In the rows, zero is written as 128.
Each named turn below is shown by a few rows before and after it. Which turns, in which order, take the first row of each later pair to the second? The first pair is answered.
vuvok (before => after):
[136 118 150 147 155  84  95 155 129 162 112 112 118 154 148 137 108 116
 105 204  85 136 120 114 130 121] => [147 102  92 140 138 120 132  87  69 105 128 135 112 134 104  90 110 149
 119  86 169 147 151  85 127 131]
[111 108 129 101  91 141 144 146 192 143 133 106 116 106 115 110 140 125
 138  79 134 123 128 135 131 168] => [ 86  86 134  86 110 118 106 154 178 153 114 119 120 162 111 138 153 138
 113 155 119 120 119 130 121 149]
[ 95 121 105 103 115 132 128 126 151 135  94 138 137 113 123 147 132 125
 121 136 140 129 105 158 131 125] => [101 125 102 103 109 136 138 120 150 131  98 135 137 102 121 141 130 125
 128 116 145 127 108 156 134 128]
mag (before => after):
[136 109 124 134 129 116 119 104  91 123 108 126 122 152 123 124 129 146
 107 134 137 146 123  99 122 126] => [144 112 127 140 131 116 116 110  91 122 108 119 121 153 127 120 125 146
 110 136 132 146 123  99 121 129]
[ 94 107 104 139 142 114 135 122  72 160  85 142 131 158 135 124 137 120
  95 167 158 142 103 124 146  92] => [ 95 105 102 130 139 120 133 103  71 142 104 147 124 175 120 129 147 147
 100 167 166 132 118 125 135  90]
[215 155 155 127 128 149 100 127 165  94 193 121  91 145 132 160 151 184
 188 146 104  88 144 117  94 132] => [225 158 181 151 139 130 114 170 167 143 150  97 114  99 183 144 117 116
 167 160  73 118 115 119 122 149]
[103 144 115 141 121 133 150 112 135 136 128 123 152 124 116 134 126 132
 120 131 105 119 133 122 109 116] => [108 143 115 143 122 135 148 108 134 133 136 121 148 128 117 132 127 135
 126 133 102 117 136 121 108 117]
guv (before => after):
[153 158 173 154 134 125 122 141 164 143 140 102 122 135 134 136 130 115
 137 160  84 126 123 133 119 139] => [162 133 139 131 130 137 113  98 142 102 171 121 105 157 121 128 144 164
 157 117 133 120 156 118 110 131]
[115 165 125 165 140 126 170 129  79 145  83 124 156  94 119  96 116  79
  94 132 117 148 102 107 146 138] => [146 140 116 163 154 117 142  97  36 112 106 133 138 147 119  86 121 120
 107 132 135 147 140  82 139 130]
[130 146 141 153 137 123 153 128 104 130 116 123 125 130 108 115 105 116
 116 140  96 143 130 132 141 137] => [135 136 124 144 131 130 147 103  95 111 126 135 116 144 100 111 111 140
 127 116 120 144 145 126 136 135]
[ 88  93  87  76 124 136 109 115 137 137  77 163 132 115 124 145 109 123
 106 108 173 145 110 134 122 109] => [ 97 103 130 113 143 108  98 146 130 160  62 146 138 128 150 148  99 101
  92 164 123 153  99 120 128 109]
Now pairs of rows:
Between the rows of a pair lie 2 to 3 turns.
[163  84 120  93 153  90 150 136 127 131  68 134 113 176 102 132 118 120
 112 119 197 116 116 157 144 116] => [210 108 168 136 161  82 153 155 140 141  90 101 108 158 144 117 107 102
 132 126 155 120 119 145 154 129]
vuvok guv
[108 132 132 123 131 128 121 148 135 144 111 127 131 132 132 140 115 106
 108 154 127 136 106 138 132 124] => [133 134 120 131 121 148 143 125 121 119 138 127 130 111 119 114 117 124
 131  91 154 134 125 127 127 133]
mag guv vuvok
[137 147 141 185 116 102 114 138 111 118 143 129  94 190 133 131 183 150
 139 188  92 102 147  88 164 101] => [117 184 110 185  74 149 190 133 150 126 137 128 112  84 112 110 169 105
 149  82 130 105 117 117 173 124]
vuvok guv
[107 124 120 126 126 120 118 118 114 115 136 135 126 122 115 126 119 136
 123  85 131 126 129 115 119 132] => [133 129 143 141 132 113 106 124 125 119 151 124 119 131 136 129 120 141
 135 101 110 127 140 110 121 130]
vuvok guv vuvok
[140  76  92 108 153 127  89 111  94 101 120 145  92 152 162 117 129 166
 132 101 165 144 146 126 124 131] => [144  79 110 123 162 114  97 140  93 133  83 133 113 120 194 106 107 118
 116 116 149 160 120 127 144 146]
mag mag mag
[132 131 128 139 149 112 119 110 100 119 127 131 126 161 107 123 119 138
 111 141 140 137 147 107 127 144] => [145 142 130 147 136 126 148 114 126 124 139 121 130 112 116 109 111 121
 132  94 148 140 144 116 131 159]
mag vuvok guv
[166  73 108 150 163  81  78 127  52 129 106 132 119 193 148 124 103 128
 132 183 120 136 133  98 147 121] => [203 122 128 190 143 111 142 135  84 141 131  96 127  93 159  80  81  88
 165  95 116 145 124 103 158 159]
vuvok guv guv
[120 160 170 145 161 144 140  91 130 114 148 129 163 153  86 153 138 174
 153 181 135 163 135 123 126  96] => [115 147 150 147 166 137 154  85  91 118 104 142 177 130  86 125 121 150
 136 153 167 186 126 107 144 105]
mag mag vuvok
[126 120 141 123 133 113 136 139 133 132 119 125 122 165 146  86 150 133
 125  96 146 128 143 128 109 149] => [120 123 149 119 129 109 127 149 148 142 124 124 123 168 153  98 151 130
 125 112 133 126 142 136 106 147]
vuvok guv vuvok
[178  94 105 105 132 132 133  62 102 122 159 142 137 119  95 111 108 145
 164  57 166 115 130 122 145 117] => [209 105 153 152 157 103 118  84  76 133 152 119 145 143 125 101  91 124
 151 119 116 126 131  89 156 121]
guv guv vuvok
[ 94 161 141  92  87 146 149 110 134 129 146 137 117  87 131 124 132  84
 104 137 139 115 108 143 101 152] => [127 123 137  92 111 128 113  77  73  98 149 150 107 148 139 104 137 122
 102 149 160 122 140 103 100 143]
guv mag guv
[132 112 126 131 110 121 124 137 163 152 133 134 138 104 149 110  99 126
 130  94 111 139 115 146 145 128] => [144  92 122 134 127 104  99 121 116 131 135 142 137 152 145 101 103 155
 126 113 116 143 137 118 142 115]
guv vuvok
[139 126 133 143 142 125 172 138 155 152 120 155 149  89 148 130  97  94
 119 123 124 137 122 145 145 146] => [121 122 107 117 133 141 162  98 152 112 153 175 132 125 104 144 127 148
 129 101 154 115 145 150 129 136]
mag mag
[132 120 106 126 118 142 157 109 117 116 131 141 132  98 109 110 114 128
 137  75 155 138 136 133 134 133] => [172 117 144 135 131 134 129 122 142 117 166 124 114 121 144 114 118 147
 165  97 126 129 155 127 132 128]
vuvok guv vuvok
[123  95 130 138 121 127  87 108 138 162 162  91 116 175 158 133 138 149
 124 193 117 130 132 111 118 125] => [ 73  92  74 109 101 150 116  80 119 151 143 120 129 146 112 129 141 147
 114 139 176 133 117 122 113 126]
guv guv vuvok
[120 125 116 109  84 145 104 153 142 136 140 153 112 125 149 115 158 126
 149 120 131 103 149 132 111 138] => [133 121 131 122  94 135  94 154 129 135 141 147 114 145 155 115 155 134
 145 142 120 107 153 124 117 133]
guv guv
[143  99 101 109 136 119  98 127 109 124 141 161 117 193 105 153 121 187
 190 110 148 118 149 110  93  96] => [ 77 122  86  92 116 131 127 158 148 165  91 163 146 138  84 177 118 132
 160 120 143 114  92 156  94  97]
guv vuvok
[193 154 152 168 161 117 117 126 158 123 176 109 129 154 142 132 154 164
 167 123 135  97 116 141 146 128] => [176 165 154 169 153 121 132 149 176 146 164 104 140 123 144 140 149 138
 157 126 125  96  91 159 149 136]
guv guv
[156  77 123 100 143 130  98 120 149 114 144 130 113 128 169 129 145 147
 172 120 151 141 148 130 142 113] => [151  76 130  98 141 122  92 125 151 121 140 131 113 134 173 136 141 144
 171 133 142 138 145 132 137 108]
vuvok vuvok
[ 81 157 118 151 123 137 137 136 127 130 108 133 135 125  96 123 139 121
 101 160 114 137 103 108 128 137] => [112 164 124 172 127 140 149 128 109 119 121 128 136 117 100  96 130 121
 117 132 119 142 119  89 131 147]
vuvok guv vuvok
[103 184 151 153 108 135 174 153 159 147 123 119 151  95 103 148 128 100
 114 137  97 116  96 149 120 139] => [147 174 171 190 137 111 154 136  95 128 128 112 141 145 114 118 122 113
 105 166  84 128 127 103 131 137]
vuvok vuvok guv
[101 161  85 155 164 127 111 133  75 122  58 105  89 139  97  98 135  87
  99 160  94 136 119  82 168 122] => [129 194 114 160 140 151 139 154 146 137  96  73  80  78 121  98 131  70
 143 107  75 131 112 112 169 141]
guv vuvok
[ 76 160  85 144 142 140 149 140 117 146  59 106 207 109 105 105 141  89
 103 110 103 168  70  92 139 167] => [ 49 150  61 112 137 149 130 104 107 113  83 133 193 162  62 122 175 143
 108 108 131 145  90  96 118 149]
vuvok mag
[165 145 139 159 114 171 132 129 114  99 146  94  90 135 109 134 141 148
 147 100 122 122 139 122 124 144] => [125 137 143 147 130 141 105 155 114 128 101 100 103 162 108 163 141 123
 109 178  95 125 112 133 124 126]
guv vuvok mag
[107 156 146 115 109 129 168 102 137  96 160 122  89 110 122 139 135 154
 178 101 128  91 147 167 122 148] => [ 93 123 121 103 126 111 141  83  82  86 127 145  97 155 109 134 133 172
 150 127 150 107 156 142 125 138]
vuvok mag vuvok
[140 118 121 118 119 141 119 104 118 110 145 142 116 142 113 127 145 156
 143 114 149 132 146 122 128 132] => [ 93 122 117 111 119 133 121 127 127 136 104 147 134 136 106 150 139 128
 110 156 134 134 116 139 126 123]
guv vuvok
[164 120 151 142 153 116 118 128 104 128 129 114 132 145 148 124 125 132
 132 140 109 132 141 101 142 129] => [141 141 145 129 126 139 150 137 155 144 132 109 139  94 142 136 124 111
 141  99 115 126 116 138 138 137]
guv mag guv
[116 183 144 120 123 127 150 119 151 101 177 125 132 127 101 144 144 131
 138 120  99 124  73 154 112 126] => [130 166 139 114 127 122 135 103 132  82 188 133 120 154  99 136 149 160
 143 110 110 122  98 141 106 118]
guv guv
[130 134 155 139 137 117 121 133 133 141 136 113 115 162 132 144 125 119
 132 178  78  96 117 118 124 136] => [133 141 150 158 141 120 137 118  93 134 120 115 126 156 121 121 114 109
 124 166  94 104 119  97 133 145]
vuvok guv guv
[121 128 101 137 125 145 157  87  60 106 122 119 152 160  95 123 144 132
 114  97 151 135 110  71 129 130] => [102 156 105 129 107 161 184 107 116 126 124 109 159 105  94 135 140 103
 122  74 141 124  83 109 121 143]
mag guv
[110 156 149 130 123 139 150 152 167 146 140 118 123 121 113 152 138 100
 128 163  84 119  92 151 118 117] => [ 81 145 119 119 129 137 158 133 123 136 109 137 134 133  83 148 134 104
 102 160 115 123  87 145 119 110]
vuvok guv
[111 145 125 162 147 134 139 117 101 146 131 163 148 138  96 139 136 158
 159 149 123 126 103 132 148 135] => [119 149 133 172 152 129 139 128 101 153 126 157 153 127 109 137 131 145
 158 156 115 128  95 131 156 137]
mag mag mag
[148 149 150 148 142 137 139 103 139 147 128 114 116 119 111 118 126 155
 190  90 123  95  85 127 140 136] => [158 141 155 154 145 131 128 102 125 144 136 116 110 137 116 118 127 163
 191 100 119  97  93 115 137 133]
guv guv
[ 93 159 144 123 128 128 140 141 153 143 122 125 131 115 122 139 117 106
 127 156  86  94  81 140 127 126] => [116 128 142 129 148 107 124 139 106 145  92 134 138 131 146 115  96  95
 115 163  96 122  91 113 142 125]
guv mag mag
[105 136 130 132 118 117 142 135 112 129 101 139 137 144  88 156 137 124
  92 179 104 115 111 136 118 131] => [131 151 117 142 103 147 181 112 111 106 127 138 126 107  77 126 140 129
 120  97 133 113 129 130 118 143]
mag vuvok
[104 104 128 104 141  76 128 125  95 107 149 141 126 135 106 146 121 144
 111 206 133 107  92 137 112 155] => [114 113 132 129 145  76 146 119  64 104 139 136 139 124 104 122 114 130
 105 197 135 114  95 120 119 168]
vuvok guv vuvok
[169 121 158 138 135 108 100 148 135 128 149 109 115 143 159 121 128 138
 151 164  90 127 146 121 133 117] => [179  92 130 126 139 105 104 135 101 125 127 127 121 136 166  98 113 134
 150 122 132 149 147 111 143 121]
mag guv mag
[145 134 149 134 171 127 116 142 178 130 180 113 116 138 154 166 136 139
 152 129 108 118 129 157 121 119] => [130 138 141 132 162 135 123 142 187 133 178 114 115 128 148 165 133 136
 153 116 119 116 125 168 120 122]
guv guv
[125 120 102 122 138 136 132 136 132 142  82 116 138 103 147 126 101 104
 123 107 144 147 111 141 139 133] => [156 123 126 128 142 127 124 150 150 144 105 105 130 107 169 132 101 107
 142 119 123 145 117 142 138 136]
guv guv vuvok
[135 133  99 145 128 140 143 103  69 139  99 120 148 123 118  90 115 124
 113  98 140 140 101 113 134 108] => [109 148  93 129 114 160 151  95  98 130 119 126 143 122  87 115 131 139
 118  97 138 116  98 131 115 101]
mag guv mag
[161 141 129 133 141 128 133 138  92 132 113 121 154 103 140 114 132  84
 124 114 107 142 130 102 168 141] => [122 140 108 106 128 139 134 139 108 140  89 135 159  92 125 133 135  78
 111 113 120 136 112 126 161 136]
vuvok guv guv
[140 123 107 124 106 133 108 148 114 154  94 131 109 100 133 108 116  99
 125  87 157 137 135 117 147 128] => [145 119 119 136 121 119  94 148  95 154  89 129 109 130 141 105 113 104
 111 120 141 141 141 105 147 119]
guv vuvok
[118 143 148 150 138 128 101 167 128 152 126 129 122 124 158 121 132 101
  85 217  86 131 104 144 108 130] => [172 152 140 151 115 165 125 136 155 116 191 120  95  85 163  93 139 135
 153 107 120 121 141 147 108 150]
guv vuvok
[110 106  96 133 136 132 159 103  48 126  68 151 159 107 101  91 115 121
  98 100 171 160 118 101 134 126] => [206 126 181 181 152 119 133 133  94 129 142 102 136 116 174  84 113 132
 153 118 102 156 152  85 141 139]
vuvok guv vuvok
[105 111  89  99 122 144 147 104 122 115 114 153 126 112  96 123 124 133
 124  91 178 129 124 135 129 129] => [109 120 115 134 144 114 144 123  85 137  79 139 144 128 107 116 111 108
  89 147 144 142 108 110 144 128]
guv vuvok guv
